[[ -3  -5 -31 -25   3]
 [ -8  -6 -52 -38   6]
 [ -2  -2  -9  -6   4]
 [ -5  -2  -9  -6   3]
 [ 10   9  41  39  -9]]
|
[[-3 -5]
 [-8 -6]
 [-2 -2]]

[[35  7 23]
 [ 4  8  0]
 [51  1  3]
 [ 2  1  4]
 [-1  7 26]]
|
[[35  7]
 [ 4  8]
 [51  1]]

[[ 27  13]
 [ 49   5]
 [ 52   4]
 [-10  36]
 [-45  29]]
|
[[27 13]
 [49  5]
 [52  4]]

[[  4  28 -12  15 -25]
 [-10  -3   1 -17  14]
 [ -7 -31  22 -13  43]
 [ 10  31 -19  15 -45]
 [  8  17 -15  11 -26]]
|
[[  4  28]
 [-10  -3]
 [ -7 -31]]

[[ -6 -19  12]
 [-27 -15 -41]
 [-45 -21 -48]
 [ 10  -4 -41]]
|
[[ -6 -19]
 [-27 -15]
 [-45 -21]]

[[  0  -2   3  36  27]
 [ -8  -1 -13 -17  21]
 [ -8  -1 -12 -22  10]
 [ -6  -1  -8 -11  18]
 [ -9  -3 -37 -19  50]]
|
[[ 0 -2]
 [-8 -1]
 [-8 -1]]

[[-29 -10   5  11 -45]
 [  0  21  16 -13 -41]
 [  8   9  11  -3  23]
 [ 27   2  -2 -22  49]]
|
[[-29 -10]
 [  0  21]
 [  8   9]]
---
[[ 20  29 -32]
 [ 30  44  33]
 [ 41  29  43]
 [  5 -52 -15]
 [  8 -39 -41]
 [-13  43  56]
 [-34  52  46]]
|
[[-13  43  56]
 [-34  52  46]
 [ 41  29  43]
 [ 30  44  33]
 [  5 -52 -15]
 [ 20  29 -32]
 [  8 -39 -41]]

[[-13  20   9 -41  -3  -1  13   9  11  33]
 [  7  15 -14  21  32   5   5   4  11  22]
 [ 19   2  -3 -15 -10  24   9 -34  17   3]
 [ 25 -18  15   5  27  33 -19 -17 -19  40]]
|
[[ 25 -18  15   5  27  33 -19 -17 -19  40]
 [-13  20   9 -41  -3  -1  13   9  11  33]
 [ 19   2  -3 -15 -10  24   9 -34  17   3]
 [  7  15 -14  21  32   5   5   4  11  22]]

[[-11   7   5   7  -1 -16   1  -7   7  -3  -5   0  -1   6]
 [-42   9  12  23  -3 -44   1 -19  24 -17 -18   2  -6  14]
 [ 20  -7  -8  44 -13 -32  -4  24  15  27 -21   4  11  11]
 [-52   2 -14  37  21 -23   9 -27  21 -27 -12 -20  -9  13]
 [  7  16   4  -9   8   0 -16  23   5  -4  -2  13  -6  -2]]
|
[[-42   9  12  23  -3 -44   1 -19  24 -17 -18   2  -6  14]
 [-11   7   5   7  -1 -16   1  -7   7  -3  -5   0  -1   6]
 [  7  16   4  -9   8   0 -16  23   5  -4  -2  13  -6  -2]
 [ 20  -7  -8  44 -13 -32  -4  24  15  27 -21   4  11  11]
 [-52   2 -14  37  21 -23   9 -27  21 -27 -12 -20  -9  13]]

[[-18 -23   9 -16 -27  38  19 -25  19]
 [-39 -15   7 -29 -18  38  24 -23  24]
 [  1  17 -14   3  23 -35 -11  28 -16]
 [-47  15  -3 -33  19  -8   9  15  -2]]
|
[[-18 -23   9 -16 -27  38  19 -25  19]
 [-39 -15   7 -29 -18  38  24 -23  24]
 [-47  15  -3 -33  19  -8   9  15  -2]
 [  1  17 -14   3  23 -35 -11  28 -16]]

[[ 16  10   2  13   0  31   2  12  11  -2  -3 -12 -10 -16]
 [ -6  -5 -13   3 -46  31   0   0  -3 -14 -16 -16 -11   8]
 [-20   6   9   0 -25  -6   6   8   1  16 -27  -9   6  -8]]
|
[[-20   6   9   0 -25  -6   6   8   1  16 -27  -9   6  -8]
 [ 16  10   2  13   0  31   2  12  11  -2  -3 -12 -10 -16]
 [ -6  -5 -13   3 -46  31   0   0  -3 -14 -16 -16 -11   8]]

[[ 13 -17   3  19  19  24  17  26]
 [-16 -26   1  12 -14 -38  18  -2]
 [-17  26 -17 -38  12  19 -13   5]
 [ 31  -3   9  -1 -23   6 -22 -21]
 [  5 -25  18 -15  16 -17   5   0]
 [ 13  25 -23   4 -23   3 -12   8]
 [ 23 -37 -14  32  -7   3  -6   6]
 [  7 -19 -27  40  27   6 -10   3]
 [ 12 -22   0 -30   3  16   8  36]
 [-22 -29 -10 -15   9 -14 -12  -6]
 [  3 -10  13  -1  14 -22  26 -12]
 [-13  22 -13  -9  -4   8 -14 -10]]
|
[[  5 -25  18 -15  16 -17   5   0]
 [  3 -10  13  -1  14 -22  26 -12]
 [ 31  -3   9  -1 -23   6 -22 -21]
 [ 13 -17   3  19  19  24  17  26]
 [-16 -26   1  12 -14 -38  18  -2]
 [ 12 -22   0 -30   3  16   8  36]
 [-22 -29 -10 -15   9 -14 -12  -6]
 [-13  22 -13  -9  -4   8 -14 -10]
 [ 23 -37 -14  32  -7   3  -6   6]
 [-17  26 -17 -38  12  19 -13   5]
 [ 13  25 -23   4 -23   3 -12   8]
 [  7 -19 -27  40  27   6 -10   3]]
